In the rows, zero is written as 128.
Each path below is one point turned by a fixed rotation once a step. After each direction that follows a path, write how fast that rotation turns it, in degrees each step (0 if it stays still).
Each turn is a multiple of 5 degrees from 10 to 175, or 0.
Each row of a path follows its step; steps can be skipped.

step 1: [131 117 119 140 114 126 128 121 131 128 122 133 118 137 132 133 127 143
 128 139 128 131 131 104 133 126 120 115 122 121 140 124 127 139]
step 2: [133 127 128 140 125 133 125 120 117 117 133 119 116 116 114 123 125 134
 129 128 104 130 139 133 114 138 122 123 119 124 133 126 135 123]
step 4: [124 120 114 143 118 109 132 118 123 134 110 127 121 126 131 134 133 135
 129 146 128 123 120 120 129 134 122 120 128 123 132 114 127 127]
step 5: [144 126 135 146 128 134 127 121 122 122 130 133 122 124 113 130 128 136
 133 137 107 123 136 124 122 137 138 114 123 136 119 134 123 125]
step 6: [124 128 113 123 134 125 117 130 127 123 142 136 129 131 118 138 118 129
 134 137 129 132 127 127 109 143 127 115 141 124 145 124 124 131]
step 8: [141 139 133 139 136 125 133 114 120 132 127 134 112 135 120 127 133 142
 123 129 123 127 127 123 113 140 136 116 133 138 112 126 129 123]
step 13: [139 109 143 145 128 127 125 130 123 118 128 120 127 125 126 124 125 148
 125 144 116 125 133 126 120 129 123 123 126 124 137 125 137 139]
step 15: [105 132 124 142 117 121 117 119 125 127 124 130 129 136 116 133 132 119
 130 148 124 121 118 128 119 127 126 119 122 121 123 118 125 134]
step 16: [150 121 134 143 120 115 128 133 118 130 125 136 128 129 125 118 129 148
 122 143 127 120 127 119 120 142 134 122 126 127 132 124 125 130]
step 18: [112 136 126 133 127 119 114 118 115 115 135 126 125 129 123 130 130 120
 119 142 119 133 131 139 119 146 122 124 127 116 128 119 121 137]
step 19: [135 127 138 133 122 113 128 128 119 125 120 137 130 135 132 135 129 146
 112 138 133 130 123 121 115 129 137 113 132 137 127 113 132 119]
[126 124 128 132 130 123 127 129 129 126 127 129 131 132 130 127 124 125
 120 130 132 123 131 126 129 129 126 130 129 129 134 129 129 129] : 120
[131 131 125 128 136 126 129 128 131 124 126 127 126 126 128 134 128 128
 127 130 128 127 126 131 132 128 129 124 135 129 126 131 128 127] : 25
[132 129 125 127 126 130 124 136 129 125 130 127 133 129 126 127 133 129
 125 130 129 127 124 131 124 124 127 128 130 127 129 124 127 128] : 115
[128 126 126 130 124 126 134 127 131 132 129 128 131 132 125 125 132 129
 124 127 125 128 126 125 132 129 133 125 132 127 124 127 131 130] : 95
[132 128 122 133 132 130 130 125 129 127 129 128 128 128 126 128 129 122
 127 124 127 128 133 126 122 125 128 129 126 129 124 128 127 125] : 120

step 1: [119 120 124 124 134 131 131 126 124 134 137 126 118 124 126 121 110 135
 133 138 125 121 142 132 140 134 109 117 120 147 122 126 131 140]
step 3: [124 137 109 131 116 115 135 140 129 126 133 136 144 129 131 139 134 131
 123 134 126 135 131 131 137 109 131 140 119 122 124 129 114 129]
step 4: [134 138 144 138 144 135 135 138 124 135 126 139 129 127 139 122 134 115
 135 131 138 131 118 140 134 130 110 122 125 124 135 137 138 132]
step 7: [125 124 113 118 122 116 130 146 110 136 131 118 133 125 124 133 123 126
 139 123 138 131 117 117 131 134 121 116 130 134 140 122 141 127]
step 8: [131 130 142 129 125 131 113 125 123 118 118 134 119 122 129 123 135 125
 120 127 110 122 136 132 126 138 133 107 145 143 133 125 129 134]
step 12: [123 141 137 138 137 126 126 124 136 129 122 130 124 135 126 128 121 138
 121 145 122 145 123 141 122 116 133 118 130 108 115 132 120 127]
step 13: [127 126 121 125 133 129 127 127 143 124 135 128 142 128 128 137 131 123
 125 127 144 144 128 116 125 138 109 143 118 118 135 123 139 139]
step 14: [134 134 115 139 141 145 121 134 120 139 120 130 133 129 137 125 129 128
 130 115 120 116 135 129 134 132 138 129 139 127 138 121 143 115]
step 15: [127 120 140 127 113 121 128 125 115 122 121 133 126 145 125 148 126 122
 129 125 133 124 111 127 112 131 147 122 130 127 131 132 125 124]
step 16: [119 137 115 135 128 129 139 114 122 123 147 126 117 124 118 118 124 129
 124 131 126 136 122 121 126 132 124 115 131 142 124 125 132 149]
step 17: [135 114 131 111 134 127 131 125 134 126 116 115 126 113 127 115 131 129
 137 123 137 113 137 122 132 146 120 126 130 135 129 119 120 120]
[129 124 128 125 126 124 126 128 128 125 129 119 126 126 131 123 127 126
 125 128 125 128 126 127 129 126 130 127 129 133 129 133 129 128] : 40
[124 131 131 130 125 127 128 127 125 135 131 125 127 129 133 131 126 129
 128 133 131 131 127 126 123 128 124 130 127 130 131 129 126 130] : 120
[130 129 128 129 129 131 133 132 129 126 128 129 127 122 128 128 127 129
 130 134 128 125 127 123 131 129 124 128 127 130 130 127 136 127] : 115
[124 129 123 127 122 129 132 127 134 129 127 129 127 125 126 129 130 130
 124 127 128 129 124 130 125 129 124 130 133 127 126 133 129 126] : 110
[126 129 134 127 127 124 131 129 129 130 128 130 130 125 129 123 131 132
 127 129 126 124 127 130 133 125 125 131 125 129 124 127 122 131] : 45
[129 129 128 132 130 121 133 128 129 127 128 127 130 128 124 132 127 124
 129 130 125 132 128 123 125 126 132 130 126 128 122 130 129 130] : 115
[125 128 124 127 127 128 128 135 128 129 130 126 131 129 125 128 126 134
 126 127 131 126 131 130 125 126 132 127 122 131 128 129 131 132] : 170
